2	32	26	-36	-5	467	0	-2
-15	-6	4	12	11	-1	63	-14
0	27	-63	-11	-8	-40	294	-3
7	-13	7	-31	-4	-38	-25	5
-19	46	46	290	4	-14	-15	-3
-7	229	65	-46	10	92	74	-20
16	-30	31	0	-7	-683	-48	15
-14	-11	329	-74	16	4	-32	-29
6	-42	-109	-54	-2	-37	-21	8
-3	37	21	150	-5	-7	24	3
:
6	-42	-109	-54	-2	-37	-21	8
0	27	-63	-11	-8	-40	294	-3
-15	-6	4	12	11	-1	63	-14
7	-13	7	-31	-4	-38	-25	5
-3	37	21	150	-5	-7	24	3
2	32	26	-36	-5	467	0	-2
16	-30	31	0	-7	-683	-48	15
-19	46	46	290	4	-14	-15	-3
-7	229	65	-46	10	92	74	-20
-14	-11	329	-74	16	4	-32	-29

-506	187	242	293	103	-48	137	-153
-293	-9	224	-172	206	189	228	-23
3	184	134	-104	-60	4	676	-19
190	-50	-174	-107	225	37	-170	-101
-336	152	-99	-156	646	-38	-117	-394
-459	45	98	-70	54	36	-8	-136
3	377	92	146	173	-158	358	-154
199	157	174	-108	-521	126	417	-11
-88	419	11	185	-502	-279	-109	95
110	-131	288	-20	-287	80	100	39
:
190	-50	-174	-107	225	37	-170	-101
-336	152	-99	-156	646	-38	-117	-394
-88	419	11	185	-502	-279	-109	95
3	377	92	146	173	-158	358	-154
-459	45	98	-70	54	36	-8	-136
3	184	134	-104	-60	4	676	-19
199	157	174	-108	-521	126	417	-11
-293	-9	224	-172	206	189	228	-23
-506	187	242	293	103	-48	137	-153
110	-131	288	-20	-287	80	100	39

-21	-20	97	199	-667
-453	108	-18	321	21
358	32	-216	308	803
:
358	32	-216	308	803
-453	108	-18	321	21
-21	-20	97	199	-667

210	113	20	84	-125	-130	-34	-106	-39	102	529	7	21	35
-187	135	-27	239	15	-370	-19	239	541	-32	-17	64	444	-182
-180	139	33	-79	-157	-245	68	-164	734	151	-333	-247	67	14
:
-187	135	-27	239	15	-370	-19	239	541	-32	-17	64	444	-182
210	113	20	84	-125	-130	-34	-106	-39	102	529	7	21	35
-180	139	33	-79	-157	-245	68	-164	734	151	-333	-247	67	14

-594	-422	-41	11	-594	208
149	-213	-370	-116	149	540
285	71	-143	19	285	296
-89	-31	-169	266	-89	724
:
149	-213	-370	-116	149	540
-89	-31	-169	266	-89	724
285	71	-143	19	285	296
-594	-422	-41	11	-594	208

-749	-239	855	-289	29
-520	-501	222	-227	373
:
-520	-501	222	-227	373
-749	-239	855	-289	29
---
-66	93	268	36
99	128	-780	60
87	-219	-215	-88
44	-171	-26	-70
:
93	268	36	-66
128	-780	60	99
-219	-215	-88	87
-171	-26	-70	44

120	539	180	-61	84	-91	166	767
210	275	62	68	213	-163	-109	55
-92	-380	-8	-11	-24	-56	-76	-176
-13	113	31	12	3	47	109	132
245	66	-79	16	69	-270	102	-22
-155	265	131	7	-76	139	149	108
-26	-210	-16	44	-131	313	194	-504
359	268	-133	-76	247	-341	-181	462
-86	69	-106	-104	-38	209	-106	-309
-135	-125	93	75	-111	251	-23	38
67	-157	-7	-14	80	-142	-363	-277
-338	-262	90	-8	-146	338	-114	271
:
539	180	-61	84	-91	166	767	120
275	62	68	213	-163	-109	55	210
-380	-8	-11	-24	-56	-76	-176	-92
113	31	12	3	47	109	132	-13
66	-79	16	69	-270	102	-22	245
265	131	7	-76	139	149	108	-155
-210	-16	44	-131	313	194	-504	-26
268	-133	-76	247	-341	-181	462	359
69	-106	-104	-38	209	-106	-309	-86
-125	93	75	-111	251	-23	38	-135
-157	-7	-14	80	-142	-363	-277	67
-262	90	-8	-146	338	-114	271	-338

356	571	418	-15	-511	-287
457	375	179	212	415	-215
31	25	-660	567	-47	-24
-290	57	-110	626	-496	-38
397	-479	113	-329	23	-406
-522	-263	-337	-130	538	52
-35	-298	-242	-116	-259	-99
-419	554	-121	459	443	-785
-668	564	-325	-152	-387	473
:
571	418	-15	-511	-287	356
375	179	212	415	-215	457
25	-660	567	-47	-24	31
57	-110	626	-496	-38	-290
-479	113	-329	23	-406	397
-263	-337	-130	538	52	-522
-298	-242	-116	-259	-99	-35
554	-121	459	443	-785	-419
564	-325	-152	-387	473	-668

63	370	190	222	454	-281
-531	673	679	146	694	224
-482	-64	-667	-762	-295	-478
:
370	190	222	454	-281	63
673	679	146	694	224	-531
-64	-667	-762	-295	-478	-482

-3	621	541	-196
598	-285	-323	662
-33	555	69	-279
:
621	541	-196	-3
-285	-323	662	598
555	69	-279	-33

122	-299	148	517	281	283
42	769	-181	-32	-148	-17
1	77	-241	299	-335	210
56	824	-233	114	5	232
-79	-530	178	340	69	-13
:
-299	148	517	281	283	122
769	-181	-32	-148	-17	42
77	-241	299	-335	210	1
824	-233	114	5	232	56
-530	178	340	69	-13	-79
---
504	194
-324	-247
2	556
471	-302
-660	504
-9	271
454	-388
:
454	-388
-9	271
-660	504
471	-302
2	556
-324	-247
504	194

713	-226	-201	65	74	-221	37	-151	-212	-127	-212
-81	295	-218	183	216	-53	-119	-263	-326	103	-213
-814	211	201	-116	-119	231	19	192	268	104	209
-303	426	6	-185	-140	45	-122	-51	-30	152	16
163	223	85	-316	-362	-13	-48	113	108	10	119
-67	-363	159	-62	-150	84	80	245	308	-166	192
743	23	8	-409	-412	-178	-7	117	-7	-97	31
-469	-348	172	274	257	172	133	196	314	-89	199
:
-469	-348	172	274	257	172	133	196	314	-89	199
743	23	8	-409	-412	-178	-7	117	-7	-97	31
-67	-363	159	-62	-150	84	80	245	308	-166	192
163	223	85	-316	-362	-13	-48	113	108	10	119
-303	426	6	-185	-140	45	-122	-51	-30	152	16
-814	211	201	-116	-119	231	19	192	268	104	209
-81	295	-218	183	216	-53	-119	-263	-326	103	-213
713	-226	-201	65	74	-221	37	-151	-212	-127	-212

-224	88	92	426	-514	-12	-195	32
-213	178	283	714	460	227	769	195
230	327	296	256	-477	223	-638	413
116	-253	-208	336	-577	-237	-855	-271
135	57	-1	44	-228	182	-694	92
:
135	57	-1	44	-228	182	-694	92
116	-253	-208	336	-577	-237	-855	-271
230	327	296	256	-477	223	-638	413
-213	178	283	714	460	227	769	195
-224	88	92	426	-514	-12	-195	32

-123	-226	-265	-374	552	-369
10	259	-78	586	-384	173
152	-245	86	-392	-187	202
572	39	-465	240	-560	585
-352	549	549	-582	-246	-211
-47	-538	512	-245	125	389
49	-665	-458	451	-452	91
-216	412	227	544	-381	-467
277	-388	-157	-139	-334	463
-462	-508	481	621	151	23
134	176	-360	410	-268	564
:
134	176	-360	410	-268	564
-462	-508	481	621	151	23
277	-388	-157	-139	-334	463
-216	412	227	544	-381	-467
49	-665	-458	451	-452	91
-47	-538	512	-245	125	389
-352	549	549	-582	-246	-211
572	39	-465	240	-560	585
152	-245	86	-392	-187	202
10	259	-78	586	-384	173
-123	-226	-265	-374	552	-369

185	98	330	-243	-42
93	157	223	-143	-114
104	165	251	-154	-105
225	92	410	-304	-26
-44	293	381	-264	46
90	198	240	-204	77
129	114	306	-226	-82
-275	389	571	-329	26
432	24	-136	-113	160
-300	401	582	-351	34
789	-153	-506	71	141
:
789	-153	-506	71	141
-300	401	582	-351	34
432	24	-136	-113	160
-275	389	571	-329	26
129	114	306	-226	-82
90	198	240	-204	77
-44	293	381	-264	46
225	92	410	-304	-26
104	165	251	-154	-105
93	157	223	-143	-114
185	98	330	-243	-42

-332	-522	369	-19	257	508
-349	394	303	504	293	-479
134	238	-113	-237	-737	-54
541	-27	-511	-171	115	-90
:
541	-27	-511	-171	115	-90
134	238	-113	-237	-737	-54
-349	394	303	504	293	-479
-332	-522	369	-19	257	508

562	-23	424	171	-133	19	-11
662	-6	-392	-536	-365	23	8
260	-20	-406	492	-493	-26	-16
448	23	510	530	402	19	25
-80	74	-794	412	183	10	37
-483	-11	212	139	68	2	-8
494	-1	-51	-231	539	-46	-7
-79	91	414	-598	-443	-10	-29
-24	-26	-254	-453	657	25	-10
:
-24	-26	-254	-453	657	25	-10
-79	91	414	-598	-443	-10	-29
494	-1	-51	-231	539	-46	-7
-483	-11	212	139	68	2	-8
-80	74	-794	412	183	10	37
448	23	510	530	402	19	25
260	-20	-406	492	-493	-26	-16
662	-6	-392	-536	-365	23	8
562	-23	424	171	-133	19	-11
